One turning vector, and how many ticks it has turned
The counts run from 0 to 687.
[116  77 102 129 153  88 121 154 166 148 165 125 104 166 142  76 134 118
 165 129 134 144 108 128 119 155  82  82 169 155 123 111 121 120 109 108
  73 167 141 128 144  74 141 126 134 138 150 102 116 125 124 135 109]	5
[118  95 143 120 179 120 146 137 184 154 151  98 124 185 168 105 131 157
 153 167 110 139 117 130 159 128  94  96 149 143 116 139 145 132 147 117
 107 170 128 174 151  66 154 146 105 112 165 151 120 117 110 141 117]	671
[110  81 127 140 139  86 141 141 167 168 146 118  88 171 152  68 140 155
 144 144 124 138  87 142 144 141 104  94 157 136 119 106 107 134 113 117
  70 170 145 114 140  74 145 136 119 121 155 138 120 115  98 149  94]	150
[131  92 133  93 175 101 137 162 183 136 159 116  89 177 160  84 163 133
 139 174 121 142 116 125 137 142  87  87 163 144 115 130 119 148 142  88
  94 154 142 132 144  76 138 147 119 127 165 134 133 128 119 162 125]	566
[109  82 116 127 119  67 121 168 177 169 178 117  83 162 153  80 147 145
 168 139 116 136  93 130 144 144  82  84 160 138 120 116 104 120 131 102
  89 149 140 130 121  92 138 128 155 120 141 126 111 135 119 140 114]	583
[103  77 142 167 130  84 126 157 181 182 153 103 125 184 165  79 122 140
 139 137 142 115  97 145 142 131  91  92 152 128 126 146 120 139 102 125
 103 162 148 159 143  91 139 143 104 128 143 151 102 117 123 148 109]	47
[121  69 117 130 124  83 139 171 185 143 161 107 125 190 151 103 122 121
 162 139 146 138 108 120 122 145  94  84 148 142 131 126 131 114 134 101
  81 176 148 143 131  70 143 136 142 126 125 104 104 150 125 134 148]	457
[129  74 137 136 142  84 166 141 165 156 154  91 129 187 166  67 130 146
 150 151 119 139  94 152 150 129  83  81 160 117 115 139 125 144 122 109
  95 148 149 138 126  76 144 159 123 135 134 144 110 120 114 147 106]	626
[105  88 101 133 135  80 143 172 179 155 167 101 127 193 151 103 121 118
 158 136 135 130 102 126 123 150 111  92 146 132 113 142 125 112 114 119
 103 166 144 182 140  64 150 132 132 117 139 112  91 139 131 140 141]	178
[126  80 144  96 171 116 136 149 187 148 154 118 107 181 154 117 147 149
 151 173 121 156 125 116 156 141  92  95 150 146 126 126 143 118 159 103
  96 182 126 149 134  64 151 148 129 111 167 134 139 121 107 133 123]	403
[134  66 138 125 151  94 163 147 164 143 151  97 135 192 149  78 122 132
 138 156 138 144 100 137 138 142  87  89 164 120 127 143 143 142 111 112
  88 169 142 148 140  67 155 162 110 136 145 135 120 124 117 157 128]	183
[105  80 130 121 127  67 127 168 179 145 162 112  89 151 140  83 139 151
 171 143 129 130 104 125 130 144  79  84 158 159 117 100 107 128 146 101
  73 160 142 139 137  81 138 131 151 121 144 127 115 141 118 134 132]	432
[114  84 112 106 138  85 130 168 185 138 166 115 108 167 143 108 133 133
 174 146 124 147 110 118 132 146  94  87 148 156 125 110 122 106 150  98
  75 180 141 141 134  68 145 128 157 122 139 108 105 139 116 124 134]	585
[107  76 163 122 168 103 125 136 178 164 156 115  93 154 147  80 136 165
 142 165 118 126 113 126 156 137  65  96 167 144 125 120 118 137 132 122
  95 168 127 145 139  86 138 147 108 123 172 156 137 101 109 141  99]	242
[101  69 150 139 152 100  93 156 195 169 171 113 122 168 157  97 122 136
 167 142 148 114 124 120 131 139  61  93 158 158 134 142 123 130 143 110
  98 171 139 159 147  95 128 127 118 130 154 129 122 121 138 118 120]	236
[109 103  92 127 171 101 151 132 169 148 160 105 133 191 162  98 121 125
 162 139 108 156 101 138 136 146 110  81 155 133 111 135 129 119 111 124
  94 161 138 172 155  58 159 136 112 122 162 115 100 118 122 134 108]	483
[126  82 159 117 153 110 160 140 172 152 148  87 130 177 160  92 113 160
 158 172 112 136 112 130 161 132  81  95 152 129 119 135 136 132 146 125
  97 165 133 168 131  71 152 154 116 120 148 159 125 118 112 133 119]	68
[101  83 162 125 156  87 137 170 191 167 161  98 105 162 158  77 141 160
 154 160 119 114 109 133 153 126  73  99 159 133 110 144 114 150 144 113
 121 145 144 163 141 100 148 143 109 124 147 164 121 114 128 148 118]	383
[ 99 105 102 135 128  81 132 170 192 139 160 103 110 192 167 102 130 144
 172 137 129 136  98 130 126 139 119  81 137 146 114 117 115 123 143  91
  85 166 151 150 141  78 140 132 133 116 132 107  85 140 120 149 129]	154
[102  82 129 133 129  84 152 147 163 169 142 110 111 180 144  80 119 151
 140 152 141 125  86 139 135 147 115  99 145 131 114 118 117 118 102 134
  92 174 142 150 144  57 161 145 116 108 151 143  99 116  95 153 125]	325
[ 98  92  96 142 135  85 139 158 169 164 172 111 123 180 151 104 122 127
 167 128 121 142 101 135 136 148 111  80 145 135 124 130 127 103 115 128
  89 175 135 167 136  58 161 133 141 113 146 103  89 136 120 128 119]	27
[119  89 125  85 174 100 141 158 186 144 169 116  87 170 140 110 159 137
 143 166 105 151 115 118 149 151  96  91 158 142 118 127 133 118 145 106
 105 163 125 156 132  63 153 133 138 119 167 121 132 129 116 137 119]	263
[117  86 115 134 164 103 154 129 160 179 160 110 121 187 153  85 138 128
 141 150 110 148  95 144 154 145 101  91 160 117 117 140 136 119 101 136
  99 165 127 156 137  58 161 153 115 126 165 135 111 106 114 137  93]	636
[125  71 141 145 164 115 137 123 167 180 160 113 135 182 148  90 125 135
 145 157 119 143 109 138 160 138  82  91 160 127 134 145 143 121 121 136
  95 183 126 150 134  74 156 151 111 122 163 139 127 101 118 118  96]	357
[107  87 130 140 164 107  99 140 183 180 180 123 108 164 148 110 127 134
 177 141 115 129 126 123 150 142  74  91 148 157 135 128 125 107 147 114
  90 175 124 159 131  84 143 126 127 110 165 121 118 120 127 100 105]	539
[110  80 137 136 160 108 101 144 191 165 175 113 117 166 157 102 124 138
 177 139 126 138 129 121 136 134  61  85 166 167 134 131 126 127 149 106
  93 170 130 152 142  99 135 132 120 136 157 127 126 118 138 109 108]	388
[112 110 124 102 191 115 137 149 190 147 164 111 108 174 163 108 144 148
 158 162 105 147 129 128 154 138  98  89 152 143 113 136 135 133 156 104
 115 159 135 172 146  67 153 139 111 115 178 136 129 117 122 139 115]	391
[104  93 107 147 132  87 129 146 183 147 149 110 125 194 163  98 113 142
 177 130 133 142 101 133 127 143 111  87 143 153 128 113 120 121 133 103
  73 181 142 142 149  73 147 131 124 121 138 109  92 129 111 132 118]	15
[115  78 146 117 119  86 135 182 192 158 160 111  97 178 150 105 140 153
 151 163 143 126 104 115 141 147  96 105 140 145 124 113 117 118 156  93
  90 181 138 137 123  76 139 132 150 109 138 130 116 141 108 147 148]	129
[121  75 140 120 170 117 139 157 190 148 172 101 146 181 149 111 125 119
 156 159 135 137 128 115 134 135  77  86 155 143 128 154 143 121 138 119
 105 176 135 183 144  66 148 142 111 128 155 119 120 126 136 126 141]	366
[108  78 152 135 145 103 112 158 196 178 148 125  94 183 161  98 152 154
 128 165 135 126 102 129 154 141  99 107 146 148 130 132 122 131 138 109
  94 172 133 133 139  98 135 136 115 114 170 151 129 113 106 160 111]	557
